Each path below is one point turned by a fixed rotation once a step. After each direction that follows a path, write how fast that rotation turns it, in degrees per step (0 if it stays still).
Each turn is a multiple of 5 degrees from 10 to 175, or 0.
Each row of a path follows its step; steps can be skipped.
Rotation 1:
step 5: [-14  -8 -16  21  11 -19 -10  55 -10 -14 -23   0 -22   7  10 -20  34 -25
  22 -14 -31  72  17  -7 -74  18  27 -59 -39  -3   7  46  30   3  27   2
 -10 -20   1  41 -12 -12 -30 -32   5 -37 -34  16 -41 -67  36 -27  28 -28
  -7 -15   5   4   6 -11 -56  13  10 -57]
step 9: [-37  36  -4  27  -1 -36  33  10  17 -71  21 -10 -37 -26  33  24  17  34
  -3  -1  39  28 -46  50 -30 -10  -2  52 -20  13   2  -4  32 -18 -11 -14
   3   9  -9 -36 -27 -10  -3 -24   6   5 -23  74 -22 -50  -7 -25  -4  -6
 -30 -16  24   7  71 -35 -46  50   7  -3]
step 12: [ -2 -11 -32  27 -21 -34  -4  59   0 -18 -16 -55  18  -1  10  13  13  24
 -39  -2 -30 -16  28  14  66  43 -27  26 -30   4  11  61  43  -8  34 -17
   6  -1  15 -57   7  23  -8 -11  15   9 -10  63 -33 -28 -24 -26   6  -5
 -72 -13  45   3  13 -28 -48  38  23  -1]
step 18: [ 13  11 -14  -8 -28 -54  25  40  13   0  53 -11   5 -81  -1 -11   2  51
   3  13  -7  31  27  27  38 -16 -16 -12 -10   8 -13  26  19  17 -28 -33
 -64  26  56  12  28  -2 -11 -10  15 -11 -11  76 -43 -27  -5 -18   8 -59
 -11  -6 -11  21 -10   0 -23  41 -10 -48]
step 27: [ -9  29  -6 -14  -4 -29   0  18  49 -69 -32 -27 -29  11 -20  16  54  28
 -12  -3   0  32 -24   6  24  27 -12  46  -6   1  12  18 -71  16 -10 -38
  -9  31  27 -10  14 -20  14 -17  16 -17 -34  49   7 -17  20  -9  60 -18
   0 -48  -2  -1  47   6 -48  38 -52 -51]
step 30: [ 34 -18  22  11  -5 -28  48  20  14 -21  12 -24 -19 -25  17  13  34  11
   7 -12 -16 -20 -23  40  24 -13 -19 -40 -58 -38 -12  44  13  22  15 -32
   1  71  27 -30  36 -15  -7 -25  21 -49 -12  31   1 -18   8  -5  20 -16
 -16 -19  37  -7 -35 -17 -75  72 -16 -29]
step 35: [ -3  -4 -21 -13   0  26 -12  53  46  23  27 -42 -17 -26  20 -30 -20 -26
  13  30 -55 -28 -24  62  26  21 -38  -6  27 -37  30 -23 -11  18  -1 -37
   7 -80  -9  18  41  35 -12 -20  59  -9  -7   3   0 -40 -10  -3  34 -55
 -20 -22 -10 -26  -5   6 -22  52 -16 -10]
step 36: [  3  -4  16  15  40   7  -6  38  30 -31  21   6 -20 -34   1  28  23 -17
 -25  34 -39  31   2  24   4   4  -1  -1  -4  -7  38   1   1  19  -3 -27
 -39  20  48  -1  47 -40  23 -13  13 -26 -20  -5 -57 -29 -27 -57  14 -83
  17  25  42  17  36 -73 -30  19   8 -32]
Speeds:
[ 19   6  16   1  14  -3  -6   3   3   1  -2  14  -1  13   4   3   5 -12
   3 -12   7  -9  -5   9 -12   4  -1   9   4   1  -6 -14   0  -4  -6   9
  -1   9  -8  -5   3   1   0  -6 -11  -2 -10  11   2 -11  -4   8  -3 -11
   9   4  -7  -2   4 -14  -2   3   2  -1] : 65
[-10   4  -4 -10   2  -7   3   9  -4  -4  -2   8  -5   9   3   4 -10   5
  -4   9   2  12   4  10  -7  -4  -2   1  13 -11  -4  -6  -4   6   9  13
  -4  -2  10  11  -1  -6  -5   4  -6  -1  -3  -6   4   2  22  10 -10   1
  -6  -5  -7   4   6  -3 -11 -12  17 -12] : 20
[ 12  -5  -5   3  -5  -4   5  -9   1  -1   8  11  -8 -18   6  -7  10   8
  11  -6   8   6   1  -2   1 -13   0  -3  -2  -4 -21 -10   3   0   4 -12
   9  -2   0   5  -8  -2  -4   2  -4 -10   9   6  10 -11  16  -1   0   0
  -3  -3  -8   7 -19  -5  -3   1  -6   6] : 90
[ -8  -5   3  -9   7  10 -21 -12  -3   2  -3   8   0  -6 -12   7   0   6
   0   6  -7  -1   5  -3  -8   3  15  -8  -6   1  -8   8 -10   2  14   1
 -11   9   7  -8  11   2   0 -11   1  -8   3   1  -8  -1   6   4  -3   7
  12  -7  -1   4   1 -10 -14  11 -13  -2] : 115
[  2 -11  -5  16  10   5 -12   6  -4  -8   0   0   1   6   5  -8   6  -1
 -13   8  -6 -15  -3  -7   6   6  -8   0  -6 -11  -5  -6  12 -12   9  -2
   1   0  -5  15  13  13 -15  14  -1  -4  10   1  -3   1   1   3   4  10
  -2  -2  -6  11  11  -6   1  -3   3   5] : 35
[-14  11   3  12  -9   1  -1  -1   0   6  15  -4  -8   6  -8   7  -1   6
   2 -13   3  -4   4   8   5  -6   2  -6  -6  -4  13   3  -5  -5 -11  -5
   5   8  -5   8   9   4   6   8 -10  -4   0  10   8   7  12  -2 -14 -11
  11  -2  -3  18   9   9  -4   8  -2   6] : 155
[ -5  10  14   6 -10  -4   3  -7  10 -12   5  -2  -2  -5   7   7  -3   9
   5   9   5  -6  -5  -7   5   0   8   3  -1  -8  -4  -9  -1   0   9  -1
  -1  -9  18  -3   4   6  -5 -16   3   6   5  -1  -4   4  -6  -1   8 -21
   1   5 -19   0  16  -1   8  -8  -8  -1] : 40
